In the rows, zero is written as 128.
Each path below is one point turned by a fixed rotation once a step. After each direction that follows a path, write how fast that rotation turns it, in degrees per step (0 if it stays still).
Each turn is a multiple of 5 degrees from 10 to 175, or 0.
Each row of a path follows its step; steps can be skipped.
path 1
step 0: [116 116 130 124 133 126 131 115 124 133 129 126 115 118 131 123 125 123
 146 129 132 123 119 131 121 132 122 110 121 128 137 126 127 134 133 127
 122 126 123 122 140 118 132 134 120 118 133 131 127 127 122 130 121 147]
step 2: [121 132 120 128 126 130 125 112 137 119 125 136 124 127 127 126 133 135
 120 122 137 124 123 128 137 129 129 120 117 129 142 143 127 125 136 127
 124 118 114 123 130 125 123 112 133 122 148 126 133 134 128 126 122 133]
step 3: [129 120 129 126 123 136 126 132 135 136 120 139 128 108 139 117 138 127
 131 125 128 127 114 144 138 130 117 125 125 121 135 132 119 123 130 127
 135 119 129 130 131 135 134 111 125 127 129 130 123 116 133 131 126 140]
step 4: [127 122 129 119 129 127 132 129 133 127 122 122 116 118 121 132 131 132
 142 123 133 124 132 129 128 117 113 128 124 118 137 139 117 115 130 124
 119 135 118 116 144 129 132 122 123 138 131 129 127 135 126 135 137 138]
step 6: [129 123 115 129 135 124 127 131 123 128 132 128 130 131 136 123 138 137
 139 126 135 119 125 133 126 111 120 127 127 124 142 131 138 129 122 125
 125 129 120 123 117 133 113 115 127 117 139 130 126 131 131 131 123 149]
step 7: [109 109 137 125 133 113 131 130 131 128 133 124 119 120 143 126 129 127
 128 121 140 128 121 132 135 124 125 126 130 133 135 125 108 135 125 125
 134 122 126 124 128 136 124 115 128 124 135 124 126 131 119 138 122 132]
step 8: [114 124 125 121 136 131 137 116 128 128 131 129 120 121 125 131 124 118
 137 122 142 130 129 135 133 123 123 119 125 117 132 136 120 130 132 116
 123 147 127 133 116 124 139 118 128 119 136 132 136 123 138 134 132 136]
step 9: [126 128 125 119 117 118 131 117 128 132 126 137 132 130 135 133 113 122
 136 125 129 123 126 140 127 134 127 126 116 125 143 139 122 137 142 120
 126 124 127 114 134 137 122 129 126 126 138 139 129 122 128 134 119 141]
step 11: [125 123 130 124 134 133 131 126 139 129 126 133 115 127 127 128 144 125
 132 124 134 130 113 121 132 125 116 119 119 132 144 135 116 132 142 117
 122 120 132 126 133 123 122 125 113 125 132 117 123 128 128 124 123 138]
step 13: [124 119 122 125 130 126 138 124 134 124 121 135 126 127 137 134 132 132
 139 129 128 118 125 134 136 123 136 121 119 121 132 145 130 116 124 123
 124 112 110 121 136 136 137 115 129 122 132 127 124 118 125 132 132 140]
[127 129 128 125 128 127 127 129 128 132 128 126 128 126 132 124 129 126
 130 127 126 123 127 129 124 127 128 127 128 131 125 128 129 128 121 129
 130 126 125 128 131 131 131 129 128 129 127 128 125 128 124 130 128 132] : 110
[127 125 128 129 129 126 129 126 124 129 128 126 129 129 129 126 125 124
 130 126 131 129 130 125 130 129 130 129 132 129 130 126 129 129 124 125
 132 134 127 126 126 129 124 130 126 123 130 129 127 125 127 131 128 126] : 40
[126 129 130 127 129 124 129 128 129 125 131 129 131 124 128 130 131 126
 126 128 128 129 125 133 126 130 128 128 129 127 130 131 132 126 124 125
 127 128 131 129 131 125 124 131 128 129 130 124 131 126 129 131 131 128] : 0
[129 130 129 130 127 128 129 129 131 128 126 124 131 126 132 125 132 128
 126 126 127 126 127 126 128 129 129 130 128 129 130 125 130 132 127 124
 124 129 127 126 125 128 126 127 129 128 129 125 130 133 129 122 125 128] : 80
[127 131 126 127 126 128 128 125 130 131 129 128 128 131 125 128 126 131
 127 128 124 128 129 130 127 127 130 128 126 134 123 132 126 126 127 121
 127 130 129 124 126 127 128 126 126 128 129 130 132 126 128 128 129 128] : 100
[125 127 132 124 127 130 127 128 125 131 122 129 126 128 131 126 128 126
 128 131 127 128 130 127 127 129 129 129 129 123 128 132 127 127 127 125
 127 127 129 131 129 131 126 128 131 130 131 133 131 128 129 124 131 126] : 70
path 2
step 2: [125 125 124 112 121 123 125 110 127 136 130 129 130 118 140 124 127 126
 131 121 150 122 110 130 126 127 133 135 128 136 121 123 120 117 130 134
 124 135 149 125 134 142 131 125 120 122 147 132 129 131 117 132 117 143]
step 4: [142 119 114 116 122 129 113 123 114 119 117 125 121 119 139 140 136 125
 122 130 112 129 142 132 134 140 123 122 136 120 137 137 127 126 126 128
 129 145 137 126 127 140 135 124 112 116 135 133 124 123 117 133 126 133]
step 6: [133 128 131 115 125 134 131 108 127 120 135 125 121 124 130 137 128 126
 126 117 124 116 112 135 115 125 114 131 134 134 127 124 124 114 127 123
 134 125 132 135 118 144 152 129 133 121 138 141 114 131 133 119 136 130]
step 7: [125 116 138 120 116 139 134 126 132 127 109 126 131 123 139 123 133 123
 125 139 135 125 137 115 130 140 119 137 133 138 129 123 135 130 122 112
 119 137 122 126 108 139 130 128 119 125 146 138 135 135 120 131 115 135]
step 8: [116 128 120 122 123 115 118 118 114 115 132 135 124 126 136 119 121 120
 126 126 130 127 132 138 138 138 144 141 127 115 122 134 119 129 129 125
 130 139 138 128 129 140 137 130 129 121 155 127 130 134 118 113 136 135]
step 9: [144 134 123 122 129 130 133 105 123 130 119 130 125 126 117 135 130 118
 139 113 136 134 134 135 137 132 114 147 112 120 134 128 122 121 122 119
 128 118 139 123 115 142 124 132 122 120 130 137 123 126 122 139 123 126]
step 10: [133 131 124 111 125 126 130 121 118 129 114 113 147 118 137 134 124 137
 119 139 127 125 123 131 132 137 112 135 137 115 135 127 135 116 134 128
 121 141 129 141 130 141 148 124 138 121 129 130 129 126 124 128 125 137]
step 11: [130 123 133 114 114 134 126 116 128 126 125 146 117 119 134 129 128 133
 127 131 137 138 110 136 118 141 120 126 134 127 136 122 127 119 124 115
 119 134 139 107 128 128 128 126 120 121 144 122 132 139 115 117 121 122]
step 13: [139 125 130 120 117 124 135 134 121 122 117 119 117 135 140 141 127 129
 132 125 132 129 137 133 143 138 120 121 130 131 130 125 127 127 124 120
 135 130 130 127 122 159 124 130 126 107 143 140 133 127 132 122 121 137]
step 14: [124 115 132 112 134 111 124 110 129 125 140 124 133 128 128 117 128 131
 116 126 134 134 129 137 129 138 123 135 130 121 132 139 120 120 135 123
 115 133 141 123 112 139 146 131 119 128 142 125 133 126 127 142 124 141]
[128 130 127 128 124 127 130 127 126 127 130 126 130 129 131 129 127 130
 128 124 125 127 125 128 132 129 130 124 126 125 126 124 132 129 131 125
 128 131 125 126 127 126 129 128 130 128 129 129 126 126 129 124 134 127] : 155
[127 126 127 128 126 129 131 128 128 127 127 129 127 129 124 123 130 131
 127 125 128 131 132 123 129 126 133 131 128 131 128 126 128 129 131 128
 132 128 129 126 132 130 128 128 127 126 131 131 128 128 130 128 128 134] : 70
[128 124 130 130 129 128 129 128 125 125 127 129 130 126 126 130 129 126
 130 125 128 124 128 130 127 123 129 129 129 125 130 128 131 123 129 125
 133 126 131 129 123 125 126 127 129 130 125 132 128 129 129 128 127 128] : 120
path 3
step 1: [143 121 138 113 127 121 133 128 128 144 126 125 129 119 121 116 137 122
 123 116 120 126 131 121 134 137 132 131 124 128 126 134 114 125 125 137
 129 122 125 141 117 134 115 122 133 129 120 108 119 138 128 121 141 124]
step 3: [127 141 126 127 133 120 135 130 138 127 128 130 126 132 125 126 134 141
 133 130 135 123 146 135 116 132 150 138 131 130 130 125 117 111 122 128
 129 134 133 148 131 128 120 126 117 127 127 128 136 130 141 143 123 124]
step 4: [131 120 124 127 151 131 128 121 138 128 123 134 127 127 132 146 134 132
 122 126 128 106 138 129 121 124 131 119 132 124 112 114 119 135 130 130
 123 122 129 122 128 128 136 137 130 129 131 141 142 130 111 131 120 125]
step 5: [118 130 118 131 135 115 151 133 132 128 124 120 116 138 134 137 121 124
 136 142 117 115 122 135 118 122 129 122 127 126 130 143 130 125 118 124
 127 135 131 126 122 114 140 116 132 129 139 127 121 125 123 130 134 127]
step 7: [136 135 122 133 120 146 134 129 128 122 128 125 130 117 140 132 124 128
 132 135 120 135 110 116 125 131 126 135 127 137 128 115 128 140 119 129
 135 123 112 119 121 115 131 116 125 119 127 117 128 115 144 128 127 129]
step 8: [121 132 131 140 114 124 117 135 133 126 140 141 126 122 129 134 114 124
 117 132 138 139 120 139 131 124 129 133 121 124 131 127 116 122 134 118
 136 125 125 126 116 141 117 124 119 111 111 129 131 130 126 137 133 122]
step 9: [127 108 137 128 121 138 124 129 131 132 131 123 128 125 122 127 147 126
 135 122 131 123 120 136 135 128 127 131 122 126 121 113 124 118 131 112
 124 115 142 122 120 112 120 127 124 123 127 117 137 136 131 115 127 123]
step 10: [126 121 132 144 125 119 134 143 125 140 126 128 133 131 127 112 134 127
 129 127 136 127 130 134 143 143 124 131 136 136 146 137 120 132 128 123
 120 135 123 126 112 120 137 135 128 137 122 138 130 134 113 130 125 120]
step 11: [143 129 124 128 127 125 129 135 115 127 135 120 132 137 138 112 137 138
 132 123 138 121 135 119 114 134 128 125 122 117 138 128 124 124 144 120
 131 123 140 134 125 137 119 124 131 138 150 134 125 135 135 126 120 131]
step 14: [118 137 145 117 139 128 140 139 132 126 116 131 126 122 113 135 132 129
 116 142 114 134 129 130 121 123 137 122 135 120 126 112 132 114 126 118
 115 132 125 137 132 124 125 132 122 132 125 126 132 122 135 120 134 134]
[129 130 129 130 131 128 132 130 123 127 128 129 134 127 125 125 126 127
 128 129 130 131 127 123 126 131 125 129 129 132 128 130 127 129 125 129
 131 126 130 132 129 127 128 126 128 128 132 130 128 129 127 125 129 129] : 80
[131 130 129 127 131 129 131 125 126 126 128 130 125 132 128 128 131 127
 128 128 130 127 132 124 130 130 128 127 131 123 129 130 129 128 131 128
 130 128 128 129 129 126 129 126 124 131 124 127 128 131 127 128 124 124] : 40
[127 127 126 126 126 133 127 132 128 127 125 127 126 126 127 126 129 128
 130 126 128 125 130 127 126 129 126 130 132 124 124 128 126 133 128 132
 125 127 124 128 130 126 126 129 128 127 127 128 132 129 128 125 132 127] : 135
path 4
step 0: [127 126 127 130 125 122 136 122 124 121 125 133 131 139 132 117 130 122
 120 123 125 114 137 112 131 120 125 131 112 133 130 125 142 129 137 140
 122 125 117 132 127 128 150 131 124 112 137 125 120 143 123 126 139 137]
step 1: [140 114 119 114 142 123 133 119 155 132 127 123 134 134 130 127 128 127
 130 133 128 133 129 126 130 125 133 114 130 122 128 125 127 127 120 122
 132 146 122 124 124 129 145 131 109 133 121 121 122 132 129 133 119 128]
step 2: [111 133 120 116 125 111 136 118 125 123 122 117 129 136 125 123 147 125
 136 132 136 120 133 117 130 118 115 117 119 128 135 126 122 120 134 130
 124 131 127 128 131 129 127 126 136 134 118 117 136 132 127 118 144 120]
step 3: [136 119 111 124 140 130 132 125 130 131 132 130 125 141 132 126 131 141
 120 118 149 126 132 129 119 141 121 116 136 121 128 119 130 113 118 133
 120 120 126 117 126 120 125 128 131 128 133 122 117 128 114 136 120 126]
step 4: [133 130 122 139 126 119 121 127 121 114 126 106 132 129 148 125 132 122
 131 121 128 126 135 129 125 132 130 129 136 121 137 127 145 124 128 128
 135 136 137 125 128 136 122 113 131 134 117 119 130 144 130 135 145 123]
step 5: [127 129 123 154 129 138 128 125 144 122 131 122 121 140 130 129 138 135
 131 146 133 123 131 135 116 124 132 130 134 117 135 112 120 127 133 132
 119 126 126 115 125 113 121 125 127 129 125 127 123 127 131 120 124 140]
step 6: [125 132 139 132 141 127 129 120 116 128 133 113 139 127 128 121 120 147
 115 128 127 116 142 130 124 113 122 138 131 122 125 123 133 121 118 123
 138 131 143 131 128 130 125 133 125 129 132 124 142 131 132 137 137 141]
step 8: [131 129 136 123 115 121 127 127 132 140 147 129 132 125 122 127 136 142
 116 135 127 132 130 140 127 115 129 126 137 112 128 135 117 130 121 111
 130 134 136 133 141 136 122 117 125 140 120 131 136 135 115 127 133 126]
step 10: [138 122 129 124 123 138 141 121 127 111 143 131 123 127 120 130 112 131
 134 119 116 144 121 133 135 133 132 127 146 108 124 134 124 126 127 124
 125 132 136 132 128 132 125 123 120 119 135 126 126 142 121 139 127 136]
step 12: [126 124 135 126 132 127 138 116 128 129 125 138 121 131 131 142 118 133
 117 133 131 129 116 139 137 126 119 122 137 120 119 130 122 117 139 118
 126 126 131 121 117 128 134 142 132 109 122 136 139 128 119 119 114 138]
[128 128 133 126 127 126 130 128 126 122 131 127 128 129 128 128 133 127
 125 127 126 125 124 131 129 126 129 126 128 130 130 128 130 124 129 129
 130 128 130 129 129 130 129 124 126 126 130 129 134 128 128 130 130 127] : 170
path 5
step 2: [129 135 126 128 129 119 123 143 123 143 128 133 119 134 125 130 132 128
 150 129 115 117 139 122 129 123 122 129 120 127 130 125 136 127 132 114
 139 125 120 124 126 109 126 123 124 119 124 118 130 135 133 135 127 130]
step 3: [120 117 133 126 128 128 132 124 133 121 129 129 127 121 133 136 122 131
 125 136 125 128 120 111 133 143 114 129 121 104 120 134 128 136 127 135
 128 128 133 123 121 130 128 138 127 118 125 116 121 119 120 118 132 139]
step 4: [131 125 117 129 135 128 131 140 119 133 120 145 131 130 139 125 136 127
 131 129 134 136 132 132 130 123 134 143 110 129 139 128 130 123 121 117
 124 127 125 124 121 131 136 134 151 119 127 127 127 123 136 132 125 121]
step 5: [124 121 134 130 123 124 126 108 119 123 126 121 128 125 119 126 133 126
 119 135 129 128 125 135 137 129 130 106 119 125 135 131 132 126 117 128
 124 111 130 129 114 136 126 133 121 115 135 125 134 127 127 133 136 141]
step 6: [127 139 110 134 141 129 121 132 131 116 128 118 132 130 133 107 136 116
 146 123 127 132 121 130 130 130 134 123 128 128 129 123 123 123 128 120
 137 130 123 128 124 117 142 130 132 129 125 126 129 123 119 123 132 115]
step 7: [129 117 140 129 111 126 133 125 133 127 139 124 129 128 126 127 124 129
 128 140 124 121 120 132 141 141 133 119 136 115 127 123 128 124 127 124
 120 137 132 120 126 117 130 130 126 119 135 139 121 131 127 148 115 123]
step 10: [139 131 131 134 133 134 134 135 125 133 117 118 140 132 131 127 124 125
 137 124 130 121 126 117 119 131 123 127 110 133 125 128 120 132 126 135
 145 122 122 121 129 124 131 128 108 117 129 122 115 135 123 125 136 128]
step 11: [112 121 138 134 125 127 123 138 121 128 122 131 117 125 135 127 122 130
 130 135 133 124 130 132 128 140 111 132 136 120 135 123 127 131 127 108
 128 128 120 118 129 131 120 136 129 127 118 133 125 108 126 125 121 125]
step 13: [118 129 114 131 143 129 133 137 115 128 123 123 131 119 119 124 142 125
 128 133 131 132 128 143 129 129 117 123 135 119 132 147 134 127 123 125
 128 129 135 129 124 142 133 134 122 130 126 140 138 121 125 136 123 135]
step 14: [121 124 129 134 127 133 137 130 131 118 133 116 139 127 131 112 125 118
 131 132 125 134 134 123 130 132 139 123 137 131 132 123 124 125 120 141
 127 121 114 119 134 124 137 121 131 118 138 115 135 136 145 130 128 124]
[125 127 129 125 126 130 129 126 129 133 129 126 129 129 126 130 126 128
 127 135 126 127 128 130 127 127 130 128 129 128 131 127 127 124 127 127
 123 126 125 126 127 123 127 127 128 126 126 127 127 132 131 126 128 129] : 155
[130 127 128 128 133 130 128 130 129 130 126 129 128 126 128 126 129 130
 121 130 133 131 128 130 128 127 129 128 127 127 132 132 128 130 129 132
 128 128 131 127 127 127 129 125 130 127 131 127 131 129 131 129 131 129] : 80
